Input:
[[7 7 5 3 1 8]
 [7 7 5 4 2 7]
 [7 7 5 4 3 7]]
Output: 4

Input:
[[198 623 421 240 611 867 637]
 [ 13 651 349 259 576 955 214]
 [654 387 824  61 867 375 719]]
Output: 867

Input:
[[ 12 -33 -28  33]
 [-10  29  -6 -19]
 [ 11  17 -31   0]]
Output: 17

Input:
[[8269 3769 8469 4081 2928 3033]
 [6172 9490 3839 5473 4008 6434]
 [5675 7275 5028 5084 3709 6615]]
Output: 5084

Input:
[[5 4 3 5 4 2 4]
 [6 2 5 6 8 6 4]
 [3 4 3 4 3 3 4]]
Output: 3

Input:
[[ 322  166  443  554  794]
 [-826  358 -512  239 -386]
 [ -47  303  126 -258 -602]]
Output: 126
---
[[-73.7  -0.2 -23.4   2.4   6.4]
 [ 30.8   7.6   8.9  17.4  26.3]
 [ 32.0  -5.9  10.3 -13.2 -20.3]] -> -23.4

[[ 64.1  13.9  16.4   9.2  -7.4  -2.1  -7.1]
 [ 19.7  -7.5 -34.9 -26.7  59.6   5.9  69.1]
 [-57.6 -20.0 -15.3 -18.7  21.9   8.9  27.6]] -> -7.4

[[ 11.8   7.1 -10.7   0.8]
 [-31.7 -18.3  41.8  -3.3]
 [-66.6 -36.4  86.0  -8.2]] -> 7.1

[[ 39.2  21.4 -56.6   5.2 -39.4  -0.5 -39.6]
 [ 60.8  30.9 -73.1   8.9 -46.5  31.3 -55.9]
 [-49.7 -29.4  65.4  -4.6  46.9 -15.7  48.0]] -> -39.4

[[-33.8   1.6  31.9 -28.5]
 [-62.6 -46.5  60.3 -22.7]
 [-64.4  -6.5  58.7 -41.0]] -> 1.6

[[ -0.5 -61.2  58.9 -79.3   1.3]
 [ 37.3 -28.8  70.3 -44.3  85.9]
 [ 37.1 -46.2  71.4 -65.1  65.2]] -> 58.9

[[ 35.5  24.9  56.6 -23.4 -13.8  -1.6  23.5]
 [  0.6  41.2  57.9 -15.5 -43.0   1.0  26.2]
 [-15.2  20.2  73.5   2.1 -40.5  -1.2  23.1]] -> -13.8

[[61.4 12.3 51.2 34.7  2.2]
 [37.7 60.4 20.5 28.7 -5.7]
 [73.4  3.0 70.0 42.4  2.0]] -> 51.2

[[-69.7 -40.3 -79.0 -24.4  48.4 -31.0 -62.6]
 [-17.6  10.4 -34.6  -8.2  63.6  23.6 -24.3]
 [-40.3 -36.7  -2.4  15.9  -3.6 -34.4 -30.2]] -> 48.4
---
[[ 18.9 -14.8   9.5   0.2]
 [-58.7 -67.0 -28.4  10.9]] ==> -58.7

[[-20.9  66.7 -22.8  38.7 -53.4  37.3  22.2]
 [-18.9  12.1  26.7  15.2   0.9 -19.7  -2.7]] ==> -22.8

[-21.1 -44.4 -38.7  46.0 -22.7  83.7 -30.6] ==> -38.7

[-12.2 -44.8  17.1  34.3  21.3 -65.5  14.0] ==> -44.8

[ 69.0  28.4  35.4 -10.1] ==> 28.4

[-55.2 -49.5  81.3  70.2  73.6] ==> -49.5

[ 14.9 -72.6   7.4 -78.6 -84.5] ==> -78.6

[[ 18.1 -63.2  10.5 -49.4 -73.3   1.2  62.5]
 [  4.7 -17.8  22.4 -18.5 -26.1  -3.7  10.3]] ==> -63.2
---
[-154.58  -63.85   53.38   89.92] gives -63.85
[ -8.4  15.2   4.7   0.2 -14.1] gives 15.2
[-0.154  0.085 -0.158  0.091  0.128] gives 0.085
[  14.912   43.574   77.957 -130.539  178.246] gives 43.574
[ 0.023  0.026  0.119  0.141  0.073 -0.135  0.001] gives 0.026
[-123.04  -41.65   31.58  169.00   91.56 -183.65] gives -41.65
[-0.05 -0.02  0.12  0.00  0.12 -0.14] gives -0.02
---
[-19.2   6.8 -13.2  14.9   4.4  -1.3   0.0] yields -1.3

[ 0.68  0.75  1.80 -1.43  0.49  0.93  0.44] yields 0.49

[[-0.02 -0.05 -0.04 -0.05 -0.05]
 [-0.21  0.05  0.14 -0.12 -0.19]] yields -0.12

[-10.7 -17.5  -0.6  10.1] yields -0.6

[ 1.432 -1.107  1.180 -0.988] yields 1.180

[[ 14.50   6.19   6.98  -4.30]
 [-20.63  -7.18 -17.58  11.97]
 [ 10.99  -1.44 -13.11   8.25]] yields -13.11

[-17.85  -8.78   0.75  14.39   6.39] yields 0.75
